128 stands for zero in the data rows.
Here are some rows, each followed by its group. Groups can overlap.
[163 127 107 144  80 173 112 135 161  88 135 138  91  79 114 112  48  59
  96 116 132 102 175  69 150 192 121 210 112 106 204  85] A
[124 144 212  55  96 151  94 152 176   0 120 102 100 146  88 114 126  67
 213 125  86 134 161  71  79 160 139 150 112  47 122 144] B
[117 112 208  69  75 126  87 194 164 102  93  71 105 120 104 109 155 110
 171 125  94 145 122 119  95 131 137 153 153  52 151 122] B
[129  83 107  95  91 126  52 238 185 149  72 140 184  50 172  91 200 218
 131 137 110 148 144 146 195  74 137 120 150  77 124  86] C
[ 92 111 142 132 131 119 136 148 154 187 100 155 123 141 110 192 196 226
  44 135  76 112 109 139 197  63 117  76 161 136 104 136] D
[146  91 166 150  69 106 108 135  88 160  38 145 166  74 125 148 109 149
  78 128 183 137 123 121 117 139 140 170 235  85 137 108] A
[148  59 116 149 113  44 136 133  57 166 161 124 155 139 140 118  83 176
  69 126 133 141 113 146 195 117  83 136  92 126  73 138] E
[127 122 138 139 139  64  96  50 151 150 159 131  65 149  98  95  74 160
 184 194 148 153  96 165  70 135 164  82  80 148  62 171] F
[ 87 127 189 105  82 167 115 114 166 118  97 129  87 114 107 175 163 158
 121 231 149 194 103 157 120 149 130  96 166 106  76 107] E
[184 103 155 166  75 118 158 133  82 120 151  84 176 141 136 148 129  85
 136 101 208  68 138  56  57  57 126 162 156  86 107 147] G
[165 165 142  92 130 107 136 113 179 123  69 106 151 131 171 126 177 101
 109  80 104 106 151 112 177 105 100 173 204  57 188  79] A
[126  50  87  78  96 110  90 246  68 136  79 172 255  38 161 183 163 209
 139  64 109 129 121 171 180  76  89 172 153 117  76  41] C
[188 109  61 195 170 120 220 153  65 173 166 172 133 126 168 141 192  83
  91  85 192 133 116 127 136 132 114 163 120 165 236 113] H
[104 153 219   8 116 144 133 201 225  71  85  89 146 169 124 108 192 106
 173 120  87 160 110 134 169 113  87 125 152  57 130  62] B
[131 102 148 115 127 133 119 137 169 174 106 166 111  95 110 160 199 187
 131 196 113  85 139 180 142 115 145  72 175 153 116 112] D
[122  63 180 129 123 115 157 143 155 108 200  92  76 153 105  86 189 160
 157 108 111  82 145 154 141 106 143 110 165  90  68 198] D
[109 162 125 121 167 112 141 150 100 179 128 146 166 100 104 177 150 171
 170 158 130  26 172 158 121  91 115  85 172 196 119 101] D
[ 84 126 130 104 172 162 140 107 140 118 136 129 108 164 116 122 120 154
 135 135  70 101 121 121 166 109 127  97 110 159  99 159] D
[117 155 157 158 162 174 113 126  89 155  95 167 185  97 155 176 153 106
 151 106 181 177 105 100  81 159 125 140  95 149 145 108] H
[ 90 163 102  98 161 146 169 106 109  62 165  54 155 135 101 135  69 150
 174 145  97  73 106 134 130 111 129  96 113 186  69 185] D
[108 121  89 120 168 130 174  78 160 130 148  87  86 144 108  79  74 151
 127 139  79  80 130 131 161 139 129 100 136 151  80 178] D
[ 70 133 113 201 202  92  56 109 112 174 153 184 104 150 129 133 152 153
 143  82  96 147 168 143 131 183 130 126  94 143 182 162] F
[143 151 126 147 164 105  99 158 139 169  97 199 119  71 134 181 169 107
 153 113 181 199 107 126  90 160 137 135 132 151 185 122] H
[104 100  63 169 142 187 145  96 111 140 160 170  76 111 151  60 122 139
  98 103 197 169 145  76  86 255 137  89 127 145 101 177] H
[160  86 148 178 151 190 200  71  76  55 195 103 131 199  77 147 158 114
 122 156 110 117 106 186  84 127 158 142  82 184 115 187] F
[191 200 129 100 154 122 168  93 157 139 121  77 179 158 173 126 116  20
 145  48 167  88 132  91  74 113 159  80 136 109 164  84] G
[ 92 192  98 130 128 182 125 121  77 143 106 115 146 132 157 172  92  94
 133 125 187 163  60  19  97 127 140 148 116 143 102 122] H
[ 85  79  86 165 153 171 111 123 153 155 110 185  93 129 146 108 130 144
  76  69 157 202 163  74 103 227 105 114 117 108 133 157] H
[122 151 116 175 130  59  51  73 173 185 187 152 122 163  99  72 118 155
 153 194 138 159  97 164  91 107 159  84 108 155  97 165] F
[174 167 134 118 156 118 123 117 180 181 102 134 169 152 165 159 173  34
 104  59 177 145 130  93 125  73 148 112 132  61 156  57] G
[204 104 133 106  39 183 168 160 104 115 125 153 151  97  65  63 119 143
  92 122 114 125 172 161 159 102 189 127  76  96  94 132] I
[132 121 152 123 140  77  82 155  65 157 112 242 147 123 110 147 150 131
 118 102 143 165 182 199 129 180  64 132 100 185 119  71] E
[134 153  96 159 176 168 131 126  91 141 155 175 155  89 168 145  92  71
 188 112 198 153  99  65  58 163 165 142 109 167 226 101] H
[132 119 155 140  74  50 109 152  73 189 130 161 154 207 123 163 107 115
 132 148 131 188 103 167 142  86  95 174  67 153 137  68] E
[150  80 149  84  84 114 103 230  68  96  87 147 218  64 159 170 139 203
 132  75  89 128 142 182 171  87 138 172 137 112  84 101] C
[195  86  52 184 146 145 179  91 102 169 177 133 101 168 135  95 152  68
 104  87 156 169 140  98 132 155 110 175  92 143 173 149] H
[ 84 129 119 122  90  57 135 144  60 146 116 194 140 187 116 171  87 126
 106 113  96 196 134 147 160 148  33 136  56 135  97  95] E
[ 99 138 156 173 127 147  87  87 144  66  59 174 194 114 152 182 104  99
  72  95 103 138 127  65 148 224  82 103 151 104 141 106] G
[ 69 103 130 158 133 217  90 124 141 117 115 184  94 139 153  97 156 116
 105  62 132 227 117  70 122 224 109 115 102 111  93 140] H
[163 148 136  57  72 137  75 224 155  89  96  82 160  81 150  98 166 120
 170  70 122 113 110 115 188  91 180 128 114  55 138 107] C
[144 118 107 129 119  21 103 148 114 169 130 149 183 170 137 146  86 143
  49  77 101 187 106 129 221 141  77  95  60 132 149 105] E
[115  82 174 155  70 101 104 147 138 156  33 140 143 102 142 144 164 141
 125 138 170 141 132 102 142  86 120 179 182  83 125  89] A
[189 110 152 145 146 155 175 154 115 152 105 129 225 161 149 181 203  79
 105  63 185 153 147  99 116  69 114 115 156  58 121  62] G
[106 121 179  86  87 241 211  81  92  21 146 122  94  99  91 115 131 139
 208 248 179 159 127 110  47 184 158  78 160 141  71 168] E
[117 126 149 117 163 104 102 164 129 191 101 171 165 105 109 209 176 203
 146 165 108  99 119 204 156 110 111  76 160 154 125  95] D
[113 178 108 109 115 128 169 110 179 145 104  47  82  99 114 100 153 158
 107 201 137  85 104 132 192  32 155 135 166 148 165 123] B
[ 36  90 255 187  98  32  61  98 143 170 118 144 168 149  90 225 158 200
 121 167 141 214 134 146  60 105 138  73  92 112 119 125] F
[110 123 174  91 126 141  99 100 139 127  47 166 201 115 174 143 130 119
  91  57 127 153 152  94 188 101 115 156 166  62 143  36] A
[164 154 138 156  91 130 117  97  98 102 110  83 211 169 125 161  98  30
 132  84 193 106 102  33  75  81 187 145 104  78 106 116] G
[122 215  79 151 147 111 106 100 154 162 120 147 108 122 120 172 148 101
 142 178 124  98 128 156 145 114 102  50  99 186 166 107] D
[135 158  63 180 113  88 149 115 118 145 186  77  97 170 145 121  95  91
 103 149 175 152  38  44 132  83 134 129 123 136 176 153] H
[ 75 119  84 126 151 113 143 122 128 156 136 109 124 142  89 123 164 201
 101 147  86  97 165 186 184 135 119 103 126 134 121 173] D
[135 192 142 163 182 173 147 120 107 122 129 184 162  76 121 162 132  70
 174  99 204 171 100  75  53 161 131 158 111 150 171 101] H
[ 85  93 118 139 159 116 164 141 126 129 136 120 130 163  81 122 156 187
  98 146  67  80  95 159 161  95 103 111 141 149 101 179] D
[ 68 144  96 196 202 128  96 107 126 162 161 177 108 115 112 113 109 138
 163  88 112 124 147 147  66 178 147 102  83 150 130 192] F
[142 132 100 178 151 153 151 129  93 139 196 125 110  51 155 110 144  94
 189 152 227 125 163 105  35 176 152 145 151 170 140 147] H
[102 195  91 102 150 138 130  95 124 124 119 107 135  91 126 165 133  68
 157 184 127 104 135 139 128 114  94  70  89 220 171  93] D
[126 145 192  72  98 119 109 186 197  69 119  66  75 156  74  80 134  67
 167 145  84 105 136 104  82 113 143 134 135  57 126 158] B
[154 122 178 109  77 126  52 209 157  49 147  65 111 103 129 121  40 149
  88 176  67 104  25  84 134 104 133 201 140  84 174 164] I
[ 65 116 230  69  88 141  69 184 184  71  72  82 139 168 101 179 173 109
 156 106 103 172 123 127  98 109 140 144 138  59 125  97] B
[ 97 118 136  49  94 128  96 177 104  65  60 125 186   7 211 126  95 184
 198  99 119 103 136  94 175 105 158 131 119 124  87  56] C
[116 123 137  68  89 146  53 207 173 141  67 138 203  50 171 131 142 179
 139 108  86 135 142 134 204 120 141  94 124 101 147  48] C
[226  97 103 119  35 189 150 131 166 113 158 105 116 133  64   7 107  93
  84 141 114 107 172 159 174 136 192 131  55 116 107 148] I
[135 136  95 165 111 145 175 140 102 169 161  91  64 144 146  90 106 109
 110 154 184 162  37  66  86  70 151 177 120 129 127 165] H
[125 129 154 110 150 107 130 117 106 156 135 144 152 111 108 159 198 191
 134 176 109  88 172 182 118 101 123  68 168 191  97  96] D
[ 78 158 155  88 162 162 118 131 162 103 105  85 101 170 126 161 120 140
 124 147  36  99  99 147 197 106 134  96 108 138 127 141] D
[100 102 139  60  53 165 104 227 109  64  93 107 201  62 170 153 103 194
 181 138 117 110  98  90 150  71 164 139 152 105  76 128] C
[ 94  62 195  65  49 175 117 215  91  21  94  86 223  40 152 144 102 213
 176 161 116 117  85  82 122  89 148 140 141 108  18 124] C
[125  98 178 128  98  92  60 167 161 142  26 200 165 107 110 184 166 114
  51  74 112 150 165 149 204 101  77 181 173  40 171  56] A
[198 127 122 123 130 131 135  88 149 160 114 112 204 135 181 157 177  64
  94  44 194 147 179  87  89 114 151 103 130  79 135  72] G
[159 119 110 153 143  61 113 142  53 189 177 185  83 136 127  68 112 106
 126 145 135 116 186 206 127 226  98 141  90 167 125 125] E
[ 72 130  96 118 173 166 161 104  97  96 152 104 129 131 124 150  76 188
 151 115 103  76 121 136 122 116 152  75 109 152  64 172] D
[ 99 125  52 203 211  91 108 110 106 148 188 143  64 112 104 110  79 150
 163 111 127 105 156 120  58 185 146 117  96 165 103 229] F
[104 133 120 149 110 169 133  91 128 122 141 128 120 130 149 145  97  99
 133 112 177 182  86  74  92  64 156 160 124 101 113 163] H
[192  72 123 138  36 141 121 184 168 175 152 164 107 102  83  99 147 164
  34 128  89 130 185 178 195  79 164 128  91  91 162 119] I
[131 118 166  98 117 131 125 120 160 114  89 114 166 136 145 117 174 114
  63 114 146 135 141 137 168 124 108 160 196  54 135 105] A
[168 148 188 101 134 146 102 104 133 128  91 124 150 161  61 173 113  71
 129  74 108  94 225 132  75  69 172 168 131  93 214  65] G
[120 137 108 162 102 163 194 134  81 117 182  97  97 120 160 131  95 105
 146 151 207 152  52  83  70 138 131 146 137 143  93 203] H
[114  88  75  87  61 130  97 199 148 141  95  90 146  53 190  50 135 178
 174 147 140  83 129  89 187 114 189  98 175 125  90 134] C
[ 98  41 125  97  78 169  85 219 142 102 118  94 186  26 154  80 173 196
 162 139 146  79 173 116 150 118 148 141 191 111  69 121] C
[160 132  58 162 150 133 203 112  66 166 132 156 165 143 159 176 145  77
 121  56 165 160 124 121 137 134 104 187 108 152 183  85] H
[154 118 160 151 149 198 209  46 110  48 210 108 117 215 106  80 130  99
 139 169  75 129 103 142 125 134 179 126  93 145 107 196] F
[103 159 168 141 132  87  91  43 127 117 174 138  98 134 123  91  35 127
 209 190 153 185 103 131  56 154 170  79  77 157  31 175] F
[ 76 153  71 161 115  60  93  91 149 158 152 111  59 176 127  61  34 118
 135 159 110 125 106  92 109 181 146 100 101 155 105 178] F
[ 79 145 134 116 165 136 148 142  93  45 129  95 140 156 100 163 121 179
 118 145  83  80  92 149 142  99 112 122 127 149  75 173] D
[ 57 164  93 121 186 131 165 145  91 112 144 104 135 163 120 147  91 181
 134 114  70  71 109 147 143 120  90  87 124 181 100 166] D
[139  97 131 194 128 123  71 108 138 176 129 205 112  77 138 128 227 131
  96 130 204 204 114 110  94 135 162 143 155 111 189 117] H
[152 122 170 164 125 191 206  67  68  60 181 113 139 186  95 159 161 101
 135 143  98 136 134 163  94 113 169 131 125 152  76 183] F
[140 130 157 118 124 130 121 117 117  66  67 139 177  85 131  99 150  94
 131  93 131 119 192 116 115 142 111 152 156  85 120 100] A
[184 124  98 164 133 185 184 129  14 104 165 152 144 127 152 132 141  82
 128  53 182 160 137 115  98 155 133 167 117 171 123 130] H
Which 5 groups are nearest to each row below, nearest first, going by the average distance to the group's rows?
[123 152 134 114 125 114  79 107 162 133  54 148 195 102 171 131 116 129
 112  61 152 133 147 101 172  95 101 148 190  85 185  41] >> A G C B H
[ 93 128 122 137 130 150 195  83 158 131 174  80 110 148 123  93  97 160
 136 154  81  77 133 133 163 111 144  92 131 156 105 191] >> D F I B H
Which 4 groups are nearest to each row below, nearest first, going by the distance to the centre of the group?
[122 164 175 126 149 133 107 126 104 116 112 154 171 129 120 212 159 186
 162 178 101  78 138 188 128  82 128  89 145 159  92 105] >> D E F C
Which 4 groups are nearest to each row below, nearest first, going by the average distance to the group's rows?
[246  39 118 153 106 126 151 220 141 137 170  91  85  90 134  92 142 135
  60 130  98 104 114 164 178 154  85 233 196 132 224 118] >> I A H D
[ 92 172  90 119 172 216 114 104 141  93 136 189 100 133 148 103 117  60
 128  83 130 219 119  49 115 216 158 121  64 136 127 117] >> H F G A
Which 5 groups are nearest to each row below, nearest first, going by the distance to the centre of the group?
[139  96 164 173  78 129 107 121  64 123 109 110 234 158 126 212 138 113
 107  99 186 157 115  62  67  75 153 146 132  61  92  96] >> G A H E C
Which 4 groups are nearest to each row below, nearest first, going by the distance to the group's nearest row?
[190 115 185  38  99 128 165 166 142  70 144  67 136 185 133  77 189  98
 153 126 103 127 139 185 145 103 100 120 133  64  64 110] >> B D A C
[ 82 152 104 176 189 128  45  77 177 110 174 167  63 177 116  75  89 114
 147 116  75 166 136 132  85 202 159 120  49 141 134 225] >> F D H E
[179  64  77 178 155 158 210  29  74 104 201 107  84 171 101  85 157 111
 114 174 143  83 146 171 105 106 180 114 114 188 144 185] >> F H D I
[127 154 138 104 184 105 191 126 167 119 153  80  90 164 115  91 138 100
 143 113  73  98 117 170 161 118 112  83 123 121 106 157] >> D B F A
[157 125 107  93 104 119 113  75 183 129  86 125 121 115 172  59 150 112
 111 100 126 111 161 121 176 126 132 171 183  41 147  83] >> A G C B
[225  71 116 121 105 140 173 152 121  81 167  81 106  96 155 108  79 105
  84 116 126  86  96 132 170 189 122 209 174 152 201 112] >> A H I D
[ 95 107  65 155 117 102 177 105 162 187 116 106  81 178 107  98 150 177
  99 149  95  69 137 157 200 113 145  65 153 136 111 150] >> D B F E
[ 98 137 162  82 171 147 165 141 131 104 162  93 130 168 131 146 143 152
 121  99  87 101 156 150 121 115 115  93 142 109  53 161] >> D F A B
[133 120 178 102  59 118 128 121  88  68  54 136 190 106 139 134  95 107
 133 115 180 116 132  75  94 132 135 164 169  75  75 122] >> A G H C
[ 48 118  98 212 209  72  85 136 127 186 161 154 109 105  97 157 119 183
 136  88 122 144 155 117  83 176 136 142  97 158 133 180] >> F H D E
[184 128 101 157 132  94 142  79 178 207 113  97 148 138 187 121 186  68
  92  46 192 135 157  76 144  93 136  87 151  90 159  85] >> G A H D
[168 111 155 112  90 147  86 107  97  85  95 117 150 109 149 118 137  87
 112  84 140 142 164 118 111 143 101 191 164  87 139 106] >> A B G H
